In the rows, zero is written as 128.
Named moves, each a turn or a mirror, and the order they were made in; the first pair answered
loron (before -> after):
118  141  126  107  116  114  119  128  152  138  118  125  117  121  152  ->  119  141  125  109  116  112  119  128  151  138  118  126  117  120  150
136  122  150  134  143  131  131  125  107  133  100  146  135  109  113  ->  151  142  141  143  141  142  147  135  121  148  112  139  138  120  119
118  146  145  85  144  122  100  127  133  131  127  115  124  110  143  ->  131  161  136  93  143  130  115  138  142  146  139  108  124  120  147
dezat (before -> after):
121  127  130  87  120  98  94  112  148  133  122  124  108  112  176  ->  119  93  124  109  106  99  90  96  123  101  112  146  110  113  144
124  101  148  107  124  136  110  109  102  113  122  144  119  108  136  ->  118  123  155  94  146  133  112  117  101  128  115  129  125  114  140
140  100  104  129  113  117  100  135  129  143  129  128  95  118  120  ->  127  108  116  125  137  115  100  137  108  145  108  123  107  128  98
mer (before -> after):
138  109  143  121  125  133  133  111  130  139  148  129  124  149  133  ->  134  110  146  117  129  132  130  111  130  140  147  126  124  147  138
124  137  118  134  124  141  145  137  135  153  128  106  140  139  105  ->  121  143  126  121  132  135  137  138  135  158  124  100  139  134  113
141  108  123  124  118  121  126  130  144  124  133  156  117  108  131  ->  135  115  131  111  125  115  121  131  144  127  131  149  117  105  140
122  142  124  161  134  148  132  124  141  114  127  141  108  123  102  ->  106  157  143  128  153  131  118  123  144  125  119  126  106  111  123
Lolur (before -> after):
117  101  102  100  131  117  116  119  138  124  136  134  109  142  138  ->  129  107  91  125  132  131  134  125  132  124  134  137  120  161  114
145  120  140  148  139  134  126  117  119  115  136  167  127  123  135  ->  142  140  145  144  160  137  133  125  116  129  128  155  136  135  130
123  148  131  110  147  125  119  130  133  135  112  121  131  139  138  ->  127  118  124  118  115  124  108  118  138  115  124  137  118  123  145
Now pairs of rows:
Between the rows of a pair lie two moves.
147  135  107  158  106  143  151  142  154  135  150  122  114  136  146  ->  100  143  152  104  159  109  120  134  119  136  105  108  124  119  143 | dezat then mer
127  157  124  156  133  130  112  138  135  100  138  138  121  132  127  ->  118  153  129  152  138  125  107  136  128  97  129  139  123  131  121 | dezat then loron
111  100  147  135  108  138  136  109  125  102  107  123  129  95  107  ->  120  131  148  117  110  137  140  122  158  133  127  101  122  88  151 | dezat then dezat
142  125  119  137  115  144  149  138  127  121  142  133  120  140  130  ->  114  122  145  103  139  123  126  130  107  116  119  129  121  126  130 | Lolur then loron
120  168  144  117  153  117  135  143  127  135  134  94  155  135  123  ->  116  161  149  100  145  108  122  136  133  131  139  96  145  120  141 | mer then Lolur
140  124  118  158  90  131  136  129  136  98  144  144  123  112  102  ->  128  172  143  108  126  118  130  140  157  138  142  110  122  103  146 | mer then loron
90  151  179  73  203  119  131  158  137  139  92  116  139  133  117  ->  160  138  121  132  113  158  162  169  211  147  174  129  109  133  164 | Lolur then loron
109  154  106  135  138  133  133  126  125  117  114  128  135  127  115  ->  112  137  101  142  121  133  129  120  129  107  122  138  128  121  117 | Lolur then mer
117  140  126  133  122  123  122  118  143  136  148  120  125  106  158  ->  106  115  129  141  122  119  115  107  117  111  134  136  127  107  130 | loron then dezat
113  152  116  93  135  121  106  124  133  143  124  117  86  111  152  ->  115  135  111  99  119  121  101  116  134  134  127  126  80  104  150 | Lolur then mer
102  57  134  117  117  129  103  105  138  112  129  151  115  103  116  ->  126  136  131  105  143  146  133  141  182  179  154  110  122  123  159 | loron then mer
118  123  152  103  151  103  112  108  98  113  108  146  140  121  127  ->  162  114  111  156  103  135  143  113  127  111  147  161  132  139  125 | dezat then mer
174  141  116  146  108  154  138  137  123  145  152  121  119  150  125  ->  166  114  118  139  88  141  119  123  124  124  156  133  105  127  136 | Lolur then dezat
129  97  149  88  142  84  114  104  138  113  103  139  95  112  124  ->  166  131  123  105  126  108  145  126  183  148  142  123  91  128  155 | loron then Lolur
127  142  103  145  101  112  128  96  111  116  152  130  123  133  104  ->  122  138  106  135  98  106  121  92  113  112  152  130  118  124  113 | mer then Lolur
110  151  146  121  162  107  133  124  114  125  118  138  135  112  103  ->  119  116  133  138  124  110  125  111  120  100  135  158  120  99  107 | Lolur then mer
110  113  165  71  120  94  122  125  144  99  140  152  113  80  196  ->  122  145  149  138  173  129  179  150  88  108  97  155  168  161  77 | Lolur then dezat
160  92  131  132  61  123  96  89  128  101  126  178  98  84  116  ->  182  203  127  143  136  155  157  143  141  184  118  127  143  153  102 | Lolur then dezat
127  157  139  134  150  129  124  137  131  130  111  114  129  125  116  ->  136  121  124  155  116  133  121  124  132  105  121  135  118  116  110 | dezat then dezat
126  116  126  155  133  127  138  127  102  106  111  133  131  141  83  ->  111  154  148  111  163  113  128  137  115  139  109  106  131  131  120 | loron then mer
156  129  113  139  116  157  114  106  179  125  158  135  88  121  156  ->  132  119  136  108  129  138  89  95  167  115  142  135  85  102  162 | mer then loron
122  84  131  136  108  122  122  95  117  93  109  141  111  89  131  ->  128  107  124  163  134  137  148  108  99  103  92  138  136  125  86 | dezat then mer
113  104  139  127  136  118  117  106  97  114  109  137  134  131  106  ->  132  159  135  121  152  131  139  132  129  161  126  109  139  148  134 | loron then mer
115  165  125  107  129  159  143  149  152  152  116  124  175  129  117  ->  98  104  130  104  101  142  112  121  129  103  107  154  159  103  104 | loron then Lolur
128  117  143  130  141  121  98  130  151  116  121  149  120  79  137  ->  135  111  131  160  142  132  116  133  133  107  114  160  131  100  101 | dezat then Lolur
122  125  143  122  129  123  131  139  117  133  123  116  128  141  121  ->  128  111  137  132  114  127  131  134  118  123  129  125  124  139  117 | Lolur then Lolur
140  134  104  157  126  143  144  128  124  117  118  137  136  150  108  ->  108  136  137  105  150  113  112  116  114  117  96  125  130  125  128 | loron then mer
103  85  146  102  117  104  119  109  121  105  121  116  142  101  142  ->  125  110  126  147  136  132  162  130  107  121  113  115  171  150  90 | mer then Lolur
130  110  117  97  108  138  150  106  130  99  131  136  134  129  113  ->  130  139  123  79  122  135  152  118  146  123  137  118  136  130  137 | dezat then dezat
123  171  140  101  170  131  155  165  102  119  102  112  158  141  127  ->  163  150  104  128  102  150  162  164  154  115  159  124  128  127  172 | dezat then Lolur
124  158  147  95  138  100  118  156  163  137  120  118  125  101  158  ->  156  154  112  162  125  133  160  166  150  130  126  136  144  142  98 | Lolur then Lolur
138  138  126  133  132  134  143  137  128  133  124  123  134  139  112  ->  143  131  122  125  116  133  136  133  144  132  138  125  122  124  137 | mer then dezat
153  167  113  161  97  145  159  142  178  144  151  114  159  137  116  ->  137  140  127  124  76  121  122  124  190  128  161  119  133  97  162 | Lolur then Lolur
155  93  101  133  122  149  136  119  120  149  137  130  142  140  145  ->  130  100  123  111  152  136  127  117  96  147  109  124  151  140  132 | loron then dezat
156  157  154  159  165  170  145  176  105  121  156  97  127  128  106  ->  164  123  141  178  134  175  141  165  104  98  166  118  118  120  100 | dezat then dezat
108  129  137  89  125  110  134  141  115  140  103  159  129  129  131  ->  130  126  113  127  106  131  157  145  120  137  118  169  132  146  114 | mer then loron
118  102  117  147  122  135  141  132  116  112  115  147  135  133  98  ->  134  133  114  130  114  137  143  145  160  143  146  126  123  124  154 | dezat then dezat
133  110  116  147  114  141  135  132  129  115  133  122  126  132  130  ->  118  124  130  134  144  133  133  134  111  122  112  113  136  138  117 | loron then dezat
146  127  129  109  104  126  132  128  172  128  146  113  114  102  171  ->  164  126  107  159  102  150  162  138  153  122  141  127  132  138  116 | dezat then loron
149  131  152  135  96  117  116  137  124  123  147  132  120  120  136  ->  137  137  163  135  121  116  117  138  100  122  123  130  135  132  108 | dezat then Lolur
133  104  125  140  114  135  118  109  100  92  116  146  125  125  105  ->  135  172  137  110  152  138  133  137  126  147  123  104  134  138  142 | loron then Lolur
141  112  122  152  89  130  120  123  149  108  156  136  117  119  127  ->  145  116  118  163  94  136  127  128  145  109  154  136  123  129  114 | mer then Lolur
152  133  116  137  109  147  134  126  154  125  148  130  122  125  144  ->  132  156  135  125  155  141  138  133  125  133  115  118  145  142  114 | dezat then dezat
137  77  149  118  111  112  108  129  132  99  157  150  99  104  125  ->  128  136  169  82  159  107  115  149  141  143  146  112  112  114  148 | dezat then dezat
120  111  106  153  123  105  147  95  121  128  136  117  127  145  105  ->  102  114  123  120  129  89  127  89  126  132  133  108  118  124  134 | Lolur then Lolur
128  113  134  134  107  138  127  130  135  122  144  133  109  119  144  ->  114  142  151  116  144  133  130  139  121  140  124  117  126  131  135 | dezat then dezat
122  126  149  111  129  120  126  117  127  119  132  115  119  121  134  ->  133  111  137  132  112  126  132  113  128  108  138  127  118  126  122 | dezat then mer
119  136  132  114  136  121  135  135  125  134  118  122  133  121  139  ->  129  121  120  128  113  127  137  132  133  125  132  133  124  117  144 | dezat then mer
115  138  140  125  167  153  124  150  123  158  116  144  156  124  134  ->  136  136  122  144  146  165  138  155  140  160  135  148  151  129  140 | mer then dezat
136  175  123  138  156  145  177  158  153  168  148  89  154  154  118  ->  155  102  96  170  76  147  160  130  166  118  180  130  123  124  129 | Lolur then mer
146  87  137  152  103  125  98  95  94  114  114  147  137  111  121  ->  166  130  124  178  124  151  136  120  103  146  118  132  156  147  105 | loron then dezat
149  109  103  135  74  125  117  129  171  117  169  137  102  90  192  ->  157  136  88  198  122  156  171  152  118  124  128  142  152  163  85 | Lolur then dezat
125  145  149  100  151  124  137  141  129  168  118  110  131  145  159  ->  154  106  111  161  104  148  156  136  125  137  137  142  129  159  123 | Lolur then Lolur
112  114  139  87  157  115  95  109  99  127  103  120  149  124  128  ->  133  85  120  105  107  123  92  99  124  110  135  136  126  108  149 | dezat then dezat
140  129  112  138  108  126  121  128  149  133  142  125  124  114  138  ->  116  122  128  128  132  115  111  121  116  119  112  131  136  115  107 | loron then dezat
120  103  134  125  141  112  117  139  146  128  91  126  135  156  116  ->  134  98  124  126  114  116  115  139  170  128  116  128  119  145  143 | dezat then Lolur
141  131  120  131  114  109  127  131  156  123  137  130  108  124  151  ->  126  136  129  138  146  109  134  133  119  119  104  131  130  144  103 | dezat then Lolur
128  132  125  122  119  117  120  108  140  128  128  118  109  107  154  ->  135  158  119  139  143  130  145  124  132  145  117  110  129  137  126 | Lolur then Lolur
126  146  132  122  141  128  138  138  134  146  133  118  134  127  135  ->  129  112  124  144  122  131  134  127  118  119  131  138  132  126  109 | loron then mer
106  132  134  112  114  127  122  119  158  147  155  112  124  100  201  ->  101  101  121  173  128  145  144  111  92  105  111  145  158  142  89 | mer then dezat
126  131  124  114  134  96  118  134  141  123  113  118  138  130  125  ->  142  132  110  137  125  110  134  139  146  124  123  122  140  142  116 | loron then mer
133  97  108  150  115  152  162  128  116  127  149  122  139  133  154  ->  104  94  136  111  133  127  132  118  103  122  130  115  133  108  168 | loron then mer
125  114  126  123  115  117  115  115  137  120  134  133  121  110  144  ->  124  149  131  123  149  123  132  131  128  143  119  115  141  136  127 | Lolur then Lolur
97  135  146  115  138  118  110  135  118  146  125  114  136  118  142  ->  117  127  128  129  108  129  117  138  142  147  151  120  123  114  160 | dezat then loron
125  80  137  128  74  113  126  114  132  101  137  133  109  94  159  ->  95  91  162  113  126  100  121  114  90  99  90  130  131  109  115 | mer then dezat
127  137  147  106  138  137  130  137  136  144  124  119  112  118  170  ->  139  102  131  135  104  146  132  126  135  118  137  141  106  115  155 | Lolur then loron
131  109  105  168  101  141  128  126  104  100  124  153  133  139  86  ->  114  92  122  135  90  120  99  110  111  91  126  152  115  105  119 | mer then Lolur
117  150  130  125  159  175  162  131  117  177  119  118  143  147  125  ->  88  103  146  110  153  153  132  106  84  135  95  140  136  124  105 | mer then loron
101  113  152  115  152  116  112  121  92  114  85  138  132  132  94  ->  110  101  142  135  137  124  117  119  91  103  91  150  131  133  84 | Lolur then Lolur
130  157  130  142  146  153  167  144  152  160  151  116  121  126  131  ->  122  160  137  134  159  149  166  144  141  163  139  112  127  130  122 | dezat then Lolur
103  152  158  73  176  97  105  131  112  146  106  106  141  116  137  ->  119  76  130  105  98  100  89  103  122  94  136  148  110  87  142 | Lolur then mer
121  155  135  112  150  138  151  150  159  157  134  101  112  133  139  ->  130  108  119  131  101  137  140  131  167  123  153  127  91  114  145 | Lolur then mer
143  91  102  159  90  143  116  118  135  125  151  144  116  135  136  ->  112  141  142  96  146  117  100  128  136  160  129  106  122  126  170 | Lolur then Lolur
106  126  159  105  140  109  107  115  142  154  125  100  117  110  142  ->  146  119  119  172  107  145  147  126  153  148  150  119  123  139  110 | loron then mer
127  171  145  98  156  93  151  120  141  160  111  116  134  119  183  ->  139  113  125  120  95  92  137  97  151  119  136  147  108  94  193 | dezat then mer
134  169  131  122  156  134  144  149  148  168  114  113  143  150  132  ->  152  105  102  159  86  143  137  129  153  122  143  150  119  132  128 | Lolur then Lolur
